Two rows play each game, the first against the second. How much does the first row win by? 15 is about a draw, 30 a big win and 0 a big loss. Wins can go round in a circle: one row can beat a second, the second a third and the third the first. Each row has two weighted sums of its numbers, A and B, taken from their middle values. A row wins by its A times the other's B, less its B times the other's A.
(-12, -20, 10, -17, 2, -8, -20, 43, -21, -18, -9, -20, -19)
(-20, -20, -20, 1, 18, 15, -20, -20, -2, 25, 23, -20, 4): 11
(58, -20, 0, -17, -7, -18, -20, -20, 12, -10, 111, -20, 96)
(-20, -20, -20, -3, -21, 59, -20, 9, -21, 21, 46, -20, 19): 18
(0, -3, 33, 5, -18, -18, 26, 28, 22, -14, 5, -4, -19)
(-4, -20, -20, -17, -21, 69, 25, 57, -21, -20, -19, -20, -19): 17
(-20, 36, 44, 68, -21, -18, -20, 1, 8, -20, 32, 21, -19)
(4, -6, -20, -17, 23, 21, -10, -20, -20, 16, -19, -20, -19): 20
(-1, -17, -20, -17, 15, -8, -12, 20, -21, -2, -1, -20, -6)
(4, 12, -20, -17, -21, -18, 6, -20, -21, -18, -5, 39, 36): 15
(11, -20, -20, 7, -21, 38, -20, 32, -21, 16, 2, -20, 32)
(-20, 80, 24, 13, -21, -18, -16, -13, 9, -20, -6, 18, -13): 4
(7, 15, 5, 17, -20, -18, -9, -15, 21, -9, 5, 26, -19)
(-13, 14, -7, -10, 3, -18, -7, -20, 19, 2, -19, 24, 3): 17
(3, 19, -1, -1, 6, -18, 9, 31, 24, -19, -19, 23, 21)
(-20, 22, 58, 127, -21, -18, 1, -12, -10, -20, -19, 57, -12): 27
(-20, 0, -20, -17, 6, 12, 0, 17, -21, 15, -19, -18, -12)
(5, 12, -20, -17, 3, -5, -15, 47, -19, 17, -19, -20, 6): 14
(21, 13, -20, -17, 10, 2, 1, -20, -21, 20, -19, -7, -19)
(-20, 29, 19, -6, 28, -18, 43, -20, 41, -11, 7, -2, -19): 15
(-17, -20, -20, -17, -21, 45, -20, -20, -21, 31, -3, -20, -7)
(-9, -17, 40, 16, 5, -18, 18, -20, 20, -7, -19, 6, 5): 16
(18, -15, -20, -17, 23, 7, 2, -20, 19, 14, 3, -20, -12)
(-12, -18, 2, -17, 17, -18, -16, 16, -7, 9, 22, -7, -19): 13
(-20, -6, 38, -10, -21, -18, -20, 24, 5, -20, -19, 1, 52)
(-15, -20, -20, -14, 40, 5, -1, -2, -14, 21, -3, -20, -13): 12
(-20, -20, -20, 21, 19, 3, 13, -20, 32, 7, 6, -20, 28)
(9, 4, 0, -17, 30, -18, 21, -5, 16, 8, -19, -13, 55): 13
(-10, -20, 21, 7, -4, -14, 47, -20, 45, -5, -19, -13, 49)
(58, 25, -20, -17, 13, -18, -14, -18, -13, -4, -19, 2, 3): 20
(-18, 4, 17, -17, -2, -18, -20, 37, -7, -20, -3, -13, -16)
(-7, -11, 21, 18, 3, -18, 10, 12, 15, -19, 19, 4, -19): 14
(-9, -20, -20, -17, -19, 37, -20, -20, -21, 30, -19, -20, 8)
(-20, -20, -20, -14, -21, 35, -20, -20, -21, 34, 65, -20, -19): 12
(-20, -20, -20, 13, 8, 5, 30, -20, 54, 3, 62, -20, 45)
(49, 26, 24, 9, -21, -18, 1, -20, 8, -11, -8, 16, -12): 5
(-20, -20, -20, 5, 7, 24, -18, -20, 28, 9, 60, -20, 24)
(1, 52, 8, 10, -21, -18, -5, -20, 25, 0, 21, 44, -2): 5
(41, 28, 1, -17, 40, -14, 37, 12, 36, 4, -19, 18, 33)
(19, -20, -20, -1, 15, 5, -5, 5, -4, 23, -19, -20, -19): 15
(-13, 2, 3, -17, 9, 3, -20, 32, -9, 5, -19, -5, 12)
(2, -4, 40, 20, -21, -9, 9, -15, 18, -13, -19, -3, 7): 15
(-17, -20, -20, -6, -21, 74, -11, -19, -21, -11, -4, -20, 12)
(-19, -20, -20, 0, -21, 66, -20, -20, -21, 7, -19, -20, -17): 15
(-20, -10, -20, 4, 12, -2, -13, 26, -21, 16, -7, -20, -19)
(46, 67, -1, -17, -14, -18, 37, -20, -17, -20, 71, 63, 18): 9
(-3, -20, -20, -17, -21, 31, -20, -20, -21, 30, -7, -20, -7)
(-20, -20, 19, 21, -21, -16, 43, -3, -21, -20, 33, 8, -19): 10
(-20, -16, -20, -13, 22, 6, 36, -20, 26, 20, 2, -6, 17)
(-20, -3, -20, -15, 30, 0, 12, 21, 23, 12, -19, -8, 5): 16
(-20, -2, 37, 63, -21, -18, -20, 3, 8, -20, 22, 12, -5)
(-14, -20, 28, 4, -14, -18, 11, 0, 14, -14, -19, 3, -19): 15
(78, -20, -20, 0, -21, 50, -20, -20, -21, 19, 11, -20, -19)
(-20, -20, -11, -2, 5, 7, 5, 43, -21, -12, -19, -20, 11): 12
(23, -20, -20, -17, -8, 18, -20, 36, -21, 20, 26, -20, -17)
(-16, 42, 47, 13, -21, -15, -5, -20, -17, -20, 11, -1, 3): 12
(39, -20, 12, -14, 30, -18, 45, 26, 22, -4, -19, -20, 13)
(-20, 22, 73, 127, -21, -18, 60, 8, 0, -20, -19, 124, -19): 15
(4, -20, -20, -17, -18, 19, 14, 32, -21, 5, 4, -20, 15)
(-20, -7, 14, -16, -18, -18, -1, 4, 19, -20, 2, 20, -19): 16
(-20, -3, -20, -17, -18, -3, 32, -12, -21, -20, -19, -9, -19)
(-14, 18, -3, -11, 26, 5, 72, -20, 27, 1, -8, -16, -7): 16
(17, 32, 17, 63, -21, -6, -20, -2, -21, -20, -19, 109, -19)
(-20, -1, 24, -17, -21, -17, 6, 45, -21, -20, -19, -2, -19): 13
(-19, -20, -16, 7, -20, 8, -20, -20, -21, -10, -19, -8, 3)
(34, -3, -10, 8, 26, -18, -7, -20, 9, 10, -19, -19, -19): 16
(52, -6, -20, 0, 4, 18, -20, -20, 16, 11, -19, -20, 33)
(-20, 25, -20, -17, -8, 13, -10, -5, -21, 7, -19, -16, 6): 18
(0, -8, -1, -5, 35, -18, 76, -20, 34, 3, -4, -9, -8)
(4, 5, -10, -17, 19, -13, -20, -20, 27, 18, 32, 31, 39): 15
(18, 11, 23, 37, 16, -18, -6, 1, 6, -1, -5, 5, 3)
(-20, 43, 11, 17, 19, -18, 24, -20, 27, -3, 32, 19, 11): 8
(-20, -1, 41, 26, -21, 1, 38, 36, -21, -20, -19, 42, -19)
(-20, -8, 24, 38, -19, -18, -16, -20, 7, -20, 12, 26, 4): 17
(9, 17, 12, 15, -21, -18, -10, 49, 6, -20, 74, 19, -19)
(33, 50, -20, -17, -3, -18, -20, -20, 7, 4, 29, 42, 61): 17
(4, 25, -16, -17, -21, -18, -13, -20, -20, -20, 58, 76, 30)
(18, 34, 36, 18, -21, -9, -17, -20, -21, -20, 24, 23, -6): 17
(9, 20, -4, -12, 12, -13, 0, -13, 11, 7, -18, 32, -6)
(-20, 24, 40, 36, -2, -18, -10, 2, 1, -19, -19, 7, -19): 18
(1, -6, 40, 8, -21, -18, -20, 11, -7, -20, 19, -3, 9)
(41, -20, -20, -17, -4, 5, -20, -20, 21, 15, 69, -20, 39): 16
(-17, -7, 18, -12, 30, -18, 44, 15, 37, -15, -19, 2, -19)
(23, -19, -20, -17, -4, 32, -20, 5, -21, 26, -17, -20, -19): 11
(-13, -17, -6, -17, 21, -18, 38, -19, 23, 8, -19, -19, 51)
(15, 20, -13, -1, 41, 4, 88, -7, 55, 5, 30, -20, 13): 23
(-20, 46, 14, -17, -12, -18, 37, 25, 1, -20, -5, 39, 27)
(-8, -20, -20, 4, -21, 73, 27, -20, -21, -20, -19, -20, -19): 28
(-20, 21, 30, 26, -21, -18, -20, 12, 6, -20, 11, 8, -5)
(20, -20, -20, 32, -21, 38, 5, -20, -21, -20, 13, 29, -19): 17
(-20, 6, 74, 122, -21, -18, -4, 8, -21, -20, -19, 78, -19)
(-20, 71, -4, -17, 18, -18, 18, -20, 10, -20, 21, 34, 18): 2
(38, -20, -20, -17, 26, 4, 18, -4, 2, 20, -19, -20, 20)
(50, -20, -20, -8, -16, 30, -20, 36, -21, 28, 12, -20, 34): 15
(-14, -1, -20, -17, -14, -11, -20, 46, -6, 15, -10, -10, 4)
(38, 6, -20, -12, 26, 19, 7, -3, -21, 18, -19, -20, -19): 12
(-20, -19, -20, -6, 22, 14, -10, 34, -21, 12, -19, -20, 1)
(32, -8, -20, -11, 9, 13, 9, -20, 4, 22, 19, -20, -19): 18
(7, 42, 13, -17, -4, -18, 6, -16, 6, -15, -19, 24, -19)
(-17, -6, -13, -17, 11, -18, -20, -20, 41, 19, 55, 29, 63): 14
(1, 2, -6, 6, 32, -6, 54, -11, 15, 17, -19, 10, 6)
(-12, 36, 16, 38, 12, -18, 4, 17, 20, -5, -19, 8, -11): 14
(-20, 6, 4, 14, -11, -7, 14, -20, 24, -3, 13, 17, -5)
(29, 21, -10, -15, -8, -18, -16, -20, 13, -6, -16, 31, -19): 10
(-20, -8, -20, -15, 4, 53, 36, -5, -21, 1, -15, -20, -19)
(-14, -20, -20, -17, -21, 40, -20, -20, -21, 28, 20, -20, 8): 16
(-11, 18, -16, -17, -16, -18, -17, -20, -21, -10, 17, 24, 36)
(40, -20, -20, -17, 4, 12, -12, -20, -21, 6, -19, -20, 0): 16
(-13, 20, 10, -17, 5, -18, 75, 45, -21, -20, 50, 2, 5)
(22, 10, -8, -7, -21, -15, -20, -20, -21, -20, 2, 33, 29): 11
(29, -20, -20, 10, 25, 8, -16, 0, -1, 21, 6, -20, 42)
(77, -5, -18, -17, 15, 5, -3, 30, -1, 13, 4, -7, 2): 19
(70, -20, -20, -8, -21, 79, -20, -20, -21, 15, 17, -20, -5)
(19, 1, -2, -6, 23, -5, -16, -16, -15, 19, 34, -18, 6): 18
(31, 21, -20, -17, -12, -18, -20, -18, -15, 3, 47, 23, 23)
(6, -20, -5, -17, 15, 23, -16, -20, -21, -6, -19, -10, -17): 14
(6, 3, -20, -17, -10, 27, 4, 3, -21, 7, -1, -5, 4)
(-20, -6, 23, 31, -21, -18, 54, 28, -21, -20, 0, 13, -19): 17
(-20, -20, -20, -11, 6, 6, -20, 11, -21, 23, -19, -20, 4)
(-20, -14, -20, -17, 16, 3, -20, 26, -9, 27, -19, -20, 3): 16
(-20, -20, 0, -17, -16, -14, -20, 45, -21, -20, -19, -20, -19)
(-20, 31, 8, 6, -1, -18, 5, -20, 21, -10, 7, 31, -19): 22
(-6, -20, -20, -8, 17, -16, -1, 23, 3, 26, -18, -20, 36)
(-17, 23, 37, 33, -18, -18, 1, 28, 17, -20, 25, 2, -19): 15
(-8, -20, -20, -17, -17, 18, -20, -20, -21, 24, 56, -20, -19)
(-11, -20, -20, 21, 10, 15, -19, -20, -3, 23, -19, -20, 8): 10
(8, 14, -20, -17, -12, 33, -13, -15, -21, -3, 34, -20, -19)
(9, 8, -7, 24, -21, 9, 29, 6, -21, -20, -3, 19, -19): 15
(9, -9, -18, -17, 0, -18, -20, -20, -11, -1, 20, 40, 31)
(-6, -20, 40, 16, -21, -18, -9, 47, 2, -13, -3, 2, 22): 14
(-20, -18, 50, 4, -18, -18, 5, 19, 12, -20, -19, -2, -19)
(1, -20, 50, 49, -21, -18, -20, 80, 15, -20, 13, 17, 22): 13
(-8, -20, -20, -17, -21, 52, -20, -4, -21, 25, -3, -20, -12)
(23, 29, -1, -15, 10, -18, -20, -20, 36, 16, -4, 25, 1): 19
(-20, -12, -15, -2, -16, 12, 3, 21, -21, -20, -6, -20, -19)
(-12, -20, -20, -17, -4, 8, -20, -3, -21, 4, -19, -20, -16): 17
(-20, 14, 28, 25, -9, -18, 2, 40, 22, -17, -4, 19, -19)
(-20, 5, 23, 17, -11, -18, -9, -12, 15, -20, 38, 7, -19): 14
(51, 29, 18, -4, -21, -18, -4, -12, 19, -15, 25, 21, -19)
(-20, 18, -20, -17, 56, -15, 9, -20, 36, 23, -15, 29, 24): 21
(-4, -20, -20, -14, -15, 17, -20, 1, -21, 23, 23, -20, -19)
(3, -20, -20, -17, -21, 30, 24, -9, -21, -2, -19, -20, -16): 16
(28, 48, -17, -17, 23, -8, -5, -20, 33, 18, 28, 6, 47)
(-11, -14, 36, 18, -21, -18, -20, -15, 8, -15, 10, 1, -16): 2
(9, -20, 15, -17, 26, -18, -20, 23, -21, -20, -19, -20, -17)
(-8, -20, -20, -7, 0, 18, -9, -20, 10, 16, -19, -20, 10): 17
(15, -17, 37, -17, -2, -18, -4, 12, 15, -2, -19, 0, -19)
(-3, 28, 6, 15, 23, -17, 40, 21, 23, -3, -19, 12, -19): 20
(44, 19, 7, -11, -21, -18, -20, -15, 8, -8, 9, 12, 27)
(54, -5, 0, -17, 23, -6, 10, -16, 23, 1, -16, -2, 51): 21
(12, -20, -20, -12, -21, 59, -20, -20, -21, 21, -1, -20, -11)
(-19, -20, -20, 8, -21, 40, -20, -20, -21, 16, 11, -20, -18): 15
(-20, 11, 52, 51, -21, -18, -20, 10, -9, -20, 33, 8, -13)
(-20, -20, -20, 16, -21, 63, -20, 17, -21, -10, -19, -20, -19): 11
(53, 34, -20, -17, 1, -18, -20, -20, 27, 11, 1, 24, 25)
(-20, 16, 15, 34, -21, -14, -6, -20, 17, -11, 32, 25, -19): 13
(24, -20, -18, -17, 33, -9, -1, 64, -11, 16, -17, -10, -6)
(-7, -4, -20, -17, 20, 33, -20, -7, -21, 26, -3, -20, -11): 9
(5, -20, -20, 19, -21, 61, -20, 23, -21, -7, -19, -20, -19)
(7, -20, -20, -17, 25, -1, -9, 33, -7, 25, -19, -20, -19): 24
(-20, -20, 39, 21, -17, -18, -20, 26, -7, -19, -19, 6, 1)
(3, -20, -20, -17, -5, 36, -20, 20, -21, 31, 28, -20, 5): 11
(34, -15, 32, -4, -3, -18, -20, 31, -3, -20, 8, -13, -19)
(-6, 2, -20, -17, 24, 9, 16, 8, -21, 23, -9, -20, -19): 7
(-20, -20, 21, -17, -9, 7, -20, -15, -19, -20, -19, -14, 30)
(43, -1, -20, -17, -2, -18, -20, -20, -2, -10, -1, 48, 40): 13
(-20, -1, -16, 2, 17, 1, -15, 21, -21, 7, -19, -20, -19)
(-20, 1, 61, 127, -21, 9, -20, -8, -21, -20, -19, 88, -19): 14
(-20, -20, 45, 21, -21, 4, 36, 26, -21, -20, -19, 71, 3)
(-9, 8, 3, -10, 9, -18, 8, -7, 39, 5, 16, 8, -10): 24
(1, -20, -20, -4, -21, 63, 4, 27, -21, -9, 12, -20, -8)
(-20, 26, 11, -17, -12, -18, 39, -19, 6, -20, -15, 22, -14): 8
(-20, 4, -20, -17, -8, 19, -16, -20, -21, 21, 18, -20, 16)
(-20, 6, 56, 65, -21, -18, -20, -1, -16, -20, -8, 19, 9): 16
